One turning vector, and how many ticks it has turned:
The counts run from 0 to 122.
81,110,76,71,121,94,106,93,123,81,123,103,119,94,118,122,110,105,74,105,111,80,115,71,76,106,140,108,81,84,85,82,107,68,119,74,78,106,104,99,98,114 -> 58
79,111,65,74,119,107,93,100,140,81,111,99,84,104,91,109,135,112,94,96,112,79,122,99,84,84,126,78,73,89,104,88,115,84,99,75,76,69,98,93,91,107 -> 98
93,85,58,72,130,93,94,81,125,95,120,115,93,104,93,109,129,118,89,81,111,69,109,92,92,129,113,83,80,94,91,84,115,84,104,68,70,85,105,102,102,104 -> 4
79,96,72,88,110,115,109,92,113,92,106,99,116,119,106,120,138,99,74,91,103,86,105,83,91,112,128,91,77,118,99,87,142,64,104,68,68,94,104,93,85,104 -> 103
110,92,53,84,92,111,114,95,117,103,105,89,133,93,102,109,134,99,76,121,111,83,107,91,94,135,126,95,81,117,112,91,132,61,105,76,79,96,114,99,107,95 -> 16
124,116,58,79,102,67,91,124,135,103,120,94,113,100,89,85,111,96,82,89,114,82,94,72,85,105,126,94,93,73,128,83,121,80,105,95,110,109,111,98,130,109 -> 121
82,97,77,82,134,120,115,79,127,98,126,80,108,97,99,101,124,117,81,95,101,90,100,79,90,114,121,74,74,92,84,62,110,77,94,74,77,86,86,103,111,100 -> 53
122,115,68,97,84,97,112,129,132,110,109,105,108,119,84,87,121,89,79,90,106,94,99,99,86,130,129,101,88,87,125,74,126,74,122,93,101,99,120,79,123,82 -> 27
97,120,73,78,115,95,116,81,127,91,103,112,103,107,96,112,124,91,75,113,127,69,103,93,94,107,132,83,73,104,90,100,121,66,122,77,69,85,112,85,106,110 -> 12
96,98,53,65,119,97,97,88,119,90,116,86,117,93,101,116,131,108,90,114,114,72,121,81,91,91,116,77,84,106,98,104,127,72,88,72,73,92,98,110,106,118 -> 8
94,92,56,60,122,101,94,79,117,90,119,85,117,89,97,115,129,110,96,111,113,75,118,85,92,102,108,70,82,101,98,90,121,76,89,75,77,87,95,114,109,116 -> 7
92,92,70,78,131,95,111,94,108,102,122,104,100,137,88,118,136,118,89,71,92,76,111,91,91,107,113,82,81,108,78,100,132,76,85,80,69,99,99,99,107,111 -> 1
97,132,76,70,112,94,117,107,118,106,106,98,137,98,91,102,99,92,74,106,119,80,85,76,84,129,126,98,83,81,109,73,113,73,125,71,90,116,107,101,114,88 -> 67
90,97,77,91,126,104,107,96,132,90,139,94,86,119,104,109,130,128,85,82,87,88,128,85,79,96,140,96,77,86,73,84,111,75,93,90,70,90,99,90,105,117 -> 49
79,109,81,76,118,123,116,87,118,88,105,89,104,118,93,116,140,104,81,99,109,89,101,93,94,92,127,68,73,113,96,86,133,66,93,77,76,78,89,95,95,105 -> 101
95,118,66,80,117,90,112,91,129,88,106,108,104,106,100,114,123,94,76,110,123,68,110,84,91,96,132,89,74,103,91,109,124,68,112,75,68,87,116,89,100,113 -> 11
112,98,84,89,106,107,112,111,120,105,135,89,91,138,77,94,138,112,93,76,85,104,115,101,80,109,116,72,92,82,103,67,124,76,95,109,102,89,96,87,137,102 -> 38
117,117,87,87,106,94,108,120,125,94,130,104,82,138,78,93,127,97,87,74,98,93,118,100,74,98,126,79,99,66,108,77,124,80,115,113,108,98,102,81,134,103 -> 36
97,87,62,100,122,105,98,122,130,113,142,88,92,123,91,89,128,113,90,59,82,99,112,83,83,104,108,89,90,84,104,73,130,91,87,86,91,99,91,89,116,93 -> 41
93,114,57,76,121,89,108,95,128,89,110,97,108,101,103,115,122,98,81,109,120,68,114,81,91,87,129,89,78,108,94,115,127,69,102,70,64,93,108,92,100,117 -> 10
103,86,68,101,114,108,107,119,124,112,141,83,91,133,88,89,133,116,92,66,79,103,117,87,87,110,109,86,88,89,105,74,130,85,83,93,91,97,94,90,122,96 -> 40
98,101,73,61,92,106,93,92,123,77,107,89,123,87,101,112,137,105,85,113,119,91,101,86,90,111,140,82,81,95,124,70,121,65,104,82,100,91,101,105,102,116 -> 108
94,97,71,65,98,106,90,88,122,79,105,101,116,89,101,111,136,104,83,106,123,86,100,87,90,122,136,86,83,91,118,65,119,65,117,74,97,87,104,98,95,110 -> 107
102,115,75,75,108,101,122,79,121,92,101,108,108,109,93,108,128,94,74,117,125,71,103,98,95,123,131,82,73,108,88,93,124,60,125,83,75,80,111,89,111,102 -> 13
91,85,60,79,131,93,98,86,122,100,122,117,91,116,89,112,130,119,90,71,103,69,111,92,89,128,114,91,83,95,84,87,120,82,103,70,67,93,105,96,98,103 -> 3
95,93,82,79,121,108,101,93,113,86,145,86,95,123,104,116,131,114,84,80,88,92,135,84,76,83,123,81,94,87,80,83,122,74,94,96,85,98,88,99,120,124 -> 47
101,118,68,82,94,87,106,112,127,91,103,85,126,104,99,110,128,100,77,110,112,91,91,67,93,88,147,93,73,104,119,96,132,63,91,80,91,100,111,92,99,119 -> 111
114,89,75,96,107,115,111,114,122,111,138,86,91,137,81,95,136,115,92,71,76,103,119,97,84,109,114,77,92,88,103,66,128,81,85,103,97,93,95,90,131,98 -> 39
114,108,62,84,96,97,95,136,115,107,127,80,116,120,91,94,118,85,84,80,96,103,115,82,74,90,110,88,104,84,129,81,145,81,100,93,111,115,99,95,129,99 -> 32
91,93,88,72,128,108,99,88,114,84,142,85,94,118,100,112,131,108,87,78,97,94,131,84,75,85,117,73,98,80,86,73,121,76,103,93,92,95,81,102,126,122 -> 46
112,118,73,89,102,87,97,139,125,97,130,101,96,129,89,98,117,88,84,68,96,94,122,85,72,86,117,92,102,74,118,88,135,83,113,99,104,110,103,85,129,111 -> 34
121,113,66,89,87,100,108,122,132,110,111,101,110,112,79,85,123,91,83,91,111,96,95,99,85,131,122,91,88,83,133,65,124,78,120,92,106,95,110,87,127,84 -> 28
113,130,67,70,93,95,107,108,124,91,103,89,125,97,92,100,117,74,76,123,129,83,104,88,85,98,127,78,89,90,126,87,126,68,128,83,101,96,105,97,123,102 -> 21
113,113,65,66,112,88,96,125,116,104,124,117,101,126,75,106,111,101,95,73,99,78,131,105,66,118,104,93,99,67,110,90,120,94,119,90,95,112,106,101,126,91 -> 82
106,103,47,81,91,98,104,113,133,98,106,96,126,85,106,103,113,89,77,117,119,84,106,80,90,121,123,106,83,101,126,90,129,69,111,69,82,98,116,94,101,94 -> 18
117,140,75,74,109,94,122,128,121,116,108,90,120,122,58,91,112,103,95,98,104,86,92,102,83,117,115,79,83,78,115,82,115,84,101,96,97,105,107,99,135,88 -> 76
100,127,79,64,108,96,118,104,107,101,104,96,145,101,89,108,103,88,76,111,118,85,92,80,81,130,121,94,86,79,112,72,117,73,124,78,98,118,104,107,124,94 -> 68
